In the data rows, 128 means zero.
Here is a table of points, one per row:
tensor([119, 123, 130, 104, 180,  94, 138, 131, 120, 166, 131, 146, 151,  93,  86, 141, 116, 135,
        139, 116, 184,  48, 137, 140, 124, 147, 136, 129, 117, 101, 135,  90])
tensor([120, 133, 145, 107,  95, 109, 153, 150, 142, 128, 167,  80, 131, 101, 120,  96, 151, 115,
        116, 121, 123, 158,  82, 114, 161, 117, 144, 119, 115, 179, 126, 118])
tensor([152, 139, 120, 160, 144, 115, 123, 143, 110, 172, 150,  78, 146, 143,  88, 143,  90, 149,
         98, 119, 149, 118, 108, 131, 131, 110, 132, 144, 137, 105, 123, 171])
tensor([114,  74, 135, 112, 137, 166, 174, 114, 102, 146, 170, 146, 125, 168, 113, 145, 115, 128,
        152, 144,  95, 115, 100, 105, 118, 132, 135,  81, 101, 132, 111, 164])
tensor([103, 152, 137, 107,  99, 133,  96, 137, 102, 122,  83, 133, 114, 111, 118, 137, 145, 132,
        158, 124, 177, 181, 112, 101, 123, 114, 117, 133, 122,  78, 155, 125])
tensor([148, 132, 144,  92, 117, 119, 122, 165, 129, 117,  90, 155, 126, 148, 144, 155, 110, 123,
        122, 131, 122, 156, 149, 125, 137, 139, 149, 100, 141, 150, 118,  91])
tensor([120, 129, 126, 119, 119, 101, 122,  96, 121, 129, 102, 154, 111, 117, 127, 134, 102, 152,
        123, 140, 108, 151, 180, 115, 116, 122, 174, 118, 157, 136, 154, 207])
tensor([183, 154, 123, 131, 137, 133, 119, 104, 111, 158, 145,  65, 113, 145, 154, 108, 118, 106,
        120, 128, 163, 130, 113, 139, 124, 125, 142, 119, 158, 163, 146, 144])
tensor([114, 104, 122,  87, 132, 140, 108, 143, 160, 131, 225,  99, 131, 143, 148,  81, 112, 104,
        138, 123, 133,  57, 139, 126, 127, 129,  97, 119, 132, 152, 135, 116])
tensor([124, 119, 134,  78,  87, 140,  99, 127, 156, 132,  85,  89, 174, 105, 127, 151, 144, 117,
        132, 116, 121, 137, 132, 127, 141, 166, 110, 149, 142, 140, 134, 177])
tensor([164, 135, 147, 161, 149, 170, 124, 143, 106, 100, 117, 128, 100, 148, 175,  83, 102, 100,
        107, 108, 184, 140, 103, 115, 116, 167, 153, 148, 118, 115, 171, 128])
tensor([187, 158, 113, 107, 133, 135, 107, 111, 139, 175, 172, 138, 132, 112, 104, 111, 142, 131,
        108, 129, 161, 208, 139, 131, 143, 102, 120, 112, 127, 125, 123, 104])
tensor([129, 124,  96, 177, 140, 159, 130, 149, 106, 131, 143, 102, 163, 157,  86, 108, 153, 137,
        164, 118, 111, 139, 112, 140, 108, 131, 140, 107, 145, 141, 130, 129])
tensor([126, 118, 140, 134, 179, 114, 141, 165, 104, 112, 126, 127, 158, 113, 152, 166, 132, 152,
        106, 118, 120, 108, 143, 112, 148,  98, 158, 142, 116, 140, 104, 139])
tensor([135, 116, 143, 121, 182,  95, 112, 159, 190, 137,  69, 110, 150, 110, 169, 104, 138,  86,
        177, 127, 109, 124, 143, 110, 104, 125, 119, 107, 120, 125, 127, 168])
tensor([103, 106, 144, 189, 134, 115, 149, 128,  69, 142, 165, 142, 136, 136, 168, 120, 134, 146,
        118, 142,  86, 116, 118, 142, 158, 136,  52, 148, 139,  96, 127, 154])
tensor([110, 125, 126, 115, 140,  85, 123, 152,  92, 135, 147,  96, 105, 131, 104,  78, 149, 151,
        113,  94,  82, 145, 137, 146, 102, 115, 122, 118, 125, 129, 122, 121])
tensor([168, 110, 132, 122,  95,  97, 128, 106, 106, 135, 136, 130, 134, 122,  73, 177, 138, 121,
        148, 142, 192, 114, 136, 159, 137, 120, 118, 170, 123, 125,  78,  82])
tensor([129, 142, 113, 124, 102,  98, 111, 146, 159, 116,  95, 101, 100,  98, 152, 119,  86, 107,
        148, 146,  68,  67, 136, 117, 131, 127, 165, 122, 125, 150, 146, 110])
tensor([124, 129, 144, 142, 105, 157,  93, 130, 164, 135,  94, 129,  94, 129, 106, 131, 101, 151,
        108, 130, 115, 129,  97, 121, 105, 157, 165,  99, 126, 111, 134,  94])
tensor([151, 137, 108, 147, 128, 136, 144, 103, 150, 126,  90, 144, 146,  84, 137,  98,  91, 107,
        134, 126, 104, 130, 141, 109, 123, 129, 106, 151, 110,  92, 109, 160])
tensor([129, 106, 142, 134,  94, 148, 140, 144, 150, 102,  73, 157, 167, 129,  99, 144, 117, 149,
        110, 140, 185, 167, 123, 129, 103,  91, 116, 153, 149, 143, 148,  84])
tensor([126, 131, 116, 102, 115, 174, 158, 137,  68, 113, 131, 129, 141, 139, 145, 126, 128, 155,
         96, 121,  54, 117, 148, 132, 129, 101,  95, 132,  93, 101, 144, 162])
tensor([134, 123, 157,  80, 159, 108, 152, 137,  93, 120, 168,  77, 137, 130, 145, 123, 154, 141,
        118, 152,  84, 135,  70, 166, 108, 121, 126, 139, 115, 116, 109, 139])
tensor([ 85, 112, 147, 126, 105, 141, 185, 154, 125, 135, 195, 144, 123, 135, 130, 144, 116,  64,
        110, 138,  69, 151, 145, 139, 124, 124, 125, 166, 144, 113, 103, 119])
tensor([122, 183, 122, 174, 133, 155, 130,  95, 135, 111, 127, 112, 138, 123, 143, 154, 143,  88,
        104, 115, 207,  94, 140, 149, 127, 129, 134,  79, 116, 187, 142, 142])
tensor([111, 104, 130, 117, 128, 160, 107, 127, 112, 144,  26, 168, 138, 158, 162, 145, 149,  93,
        136, 121, 117, 147, 139, 143, 113, 118, 142, 135, 154, 122, 107,  63])
tensor([123, 108, 161, 135, 153, 131, 123, 102, 107, 112, 149, 133, 124, 128,  75, 107, 131, 178,
        138, 131, 134, 120, 131, 135, 159, 134, 193, 150, 125, 154, 120,  62])
tensor([145, 132, 136, 154, 151, 150, 122, 104, 163, 110,  96, 177, 130, 103, 114, 190, 127, 113,
        150, 106,  53, 125, 100, 115, 133, 161,  90, 155, 156, 154, 158, 149])
tensor([157, 156, 103, 164, 218, 110, 162, 128, 165, 135, 115, 122, 113, 136,  99, 140, 151, 121,
         91, 146, 159, 145, 134, 116, 160, 120, 100, 126, 125, 147, 152,  94])
tensor([104, 148, 124, 146, 126, 144,  80, 142, 117, 128, 172, 169,  84, 130, 127, 136, 127, 151,
        154, 122, 145, 165, 154, 162, 144, 128, 113, 148, 116, 120, 130, 134])
tensor([130, 126, 114, 136, 118,  80,  91, 108, 133, 141,  74, 138,  85, 148, 163, 181, 134, 119,
        145, 121, 123, 160, 115, 107, 103, 118, 152, 144,  98, 106, 116,  88])
tensor([ 88, 123, 105, 137, 100, 128, 173, 111, 115, 149, 151, 138, 179, 105, 168,  72, 139, 138,
        130, 145,  88, 133, 133, 125, 112, 147, 155, 135, 108, 100, 106, 123])
tensor([106, 143, 126, 138, 141, 118, 156, 111, 162, 118, 135, 166, 121, 139, 143, 126, 125, 160,
        111,  98, 196, 124,  76, 131, 171, 124, 126, 120, 122, 180, 137, 163])
tensor([136, 173, 124, 144, 130, 152, 129,  98, 152, 122, 174, 120,  92, 115, 117, 125, 153, 161,
        118, 125, 185, 125, 119, 104, 112, 126,  85, 111, 152, 152,  89, 185])
tensor([ 97,  99, 104, 133, 121, 115, 147, 133,  92, 100, 184, 128, 123, 110, 155, 131, 116, 127,
        125, 139, 101, 125, 123, 149, 122, 123, 152,  76, 147,  62, 133, 123])
tensor([109, 128, 110, 107, 133, 114, 137,  99, 138,  98,  80, 117, 156, 171, 160, 114,  97, 134,
        186, 122, 131, 142, 147, 126, 130, 144, 117, 137, 157, 103, 138,  76])
tensor([189, 167, 109, 115,  94, 126, 145, 134, 136, 114, 147, 176, 115, 134, 137, 142, 156, 136,
        117, 131, 189,  57, 125, 121, 116, 136, 104, 129, 138, 143, 139, 143])
tensor([106, 115, 131, 130, 125, 117,  90, 111, 136,  95,  90, 124, 178, 145,  84, 135, 123,  75,
        125, 131, 156, 149, 151,  98, 120, 128, 137, 114, 103, 132, 141, 114])
tensor([121, 100, 142, 144,  85,  98, 124, 113, 151, 128,  89,  86,  77, 107, 139, 140, 112, 156,
        139, 150, 101, 170, 168, 128, 126, 149,  95, 146, 112, 137, 140, 153])
tensor([104, 100, 113, 123,  92, 150, 136, 150, 164, 117, 177, 111, 105, 149, 118, 112, 178, 125,
        140, 119,  82, 109, 137, 136, 164,  96, 188, 123, 115,  97, 113, 149])
tensor([130, 134, 142, 121, 104, 121,  99, 124, 176, 132, 135, 121, 136, 134, 142, 127, 128, 144,
        132, 135,  80,  74, 135, 114, 107, 143,  71, 119, 137,  94, 134, 103])
tensor([130, 136, 125, 107, 145, 151, 101, 142,  78, 132, 114, 200, 106, 125,  88, 103, 134, 122,
        103, 156, 154,  99, 131, 155, 141, 133, 134, 135, 129, 154,  97, 147])
Along one direction, these points spread out more than along any other. Take the direction at right angles to it along which they spread out most. Go by this last direction. How far along it is each point below, from 0 to 99? The average is 50, and the first point in the table lies past the average. One standard deviation of the points above along it is 16.
tensor([130, 134, 142, 121, 104, 121,  99, 124, 176, 132, 135, 121, 136, 134, 142, 127, 128, 144,
        132, 135,  80,  74, 135, 114, 107, 143,  71, 119, 137,  94, 134, 103]) 37
tensor([189, 167, 109, 115,  94, 126, 145, 134, 136, 114, 147, 176, 115, 134, 137, 142, 156, 136,
        117, 131, 189,  57, 125, 121, 116, 136, 104, 129, 138, 143, 139, 143]) 75
tensor([123, 108, 161, 135, 153, 131, 123, 102, 107, 112, 149, 133, 124, 128,  75, 107, 131, 178,
        138, 131, 134, 120, 131, 135, 159, 134, 193, 150, 125, 154, 120,  62]) 59
tensor([130, 136, 125, 107, 145, 151, 101, 142,  78, 132, 114, 200, 106, 125,  88, 103, 134, 122,
        103, 156, 154,  99, 131, 155, 141, 133, 134, 135, 129, 154,  97, 147]) 64
tensor([109, 128, 110, 107, 133, 114, 137,  99, 138,  98,  80, 117, 156, 171, 160, 114,  97, 134,
        186, 122, 131, 142, 147, 126, 130, 144, 117, 137, 157, 103, 138,  76]) 26
tensor([122, 183, 122, 174, 133, 155, 130,  95, 135, 111, 127, 112, 138, 123, 143, 154, 143,  88,
        104, 115, 207,  94, 140, 149, 127, 129, 134,  79, 116, 187, 142, 142]) 77
tensor([119, 123, 130, 104, 180,  94, 138, 131, 120, 166, 131, 146, 151,  93,  86, 141, 116, 135,
        139, 116, 184,  48, 137, 140, 124, 147, 136, 129, 117, 101, 135,  90]) 63
tensor([130, 126, 114, 136, 118,  80,  91, 108, 133, 141,  74, 138,  85, 148, 163, 181, 134, 119,
        145, 121, 123, 160, 115, 107, 103, 118, 152, 144,  98, 106, 116,  88]) 26
tensor([187, 158, 113, 107, 133, 135, 107, 111, 139, 175, 172, 138, 132, 112, 104, 111, 142, 131,
        108, 129, 161, 208, 139, 131, 143, 102, 120, 112, 127, 125, 123, 104]) 68
tensor([126, 131, 116, 102, 115, 174, 158, 137,  68, 113, 131, 129, 141, 139, 145, 126, 128, 155,
         96, 121,  54, 117, 148, 132, 129, 101,  95, 132,  93, 101, 144, 162]) 42
tensor([120, 133, 145, 107,  95, 109, 153, 150, 142, 128, 167,  80, 131, 101, 120,  96, 151, 115,
        116, 121, 123, 158,  82, 114, 161, 117, 144, 119, 115, 179, 126, 118]) 62
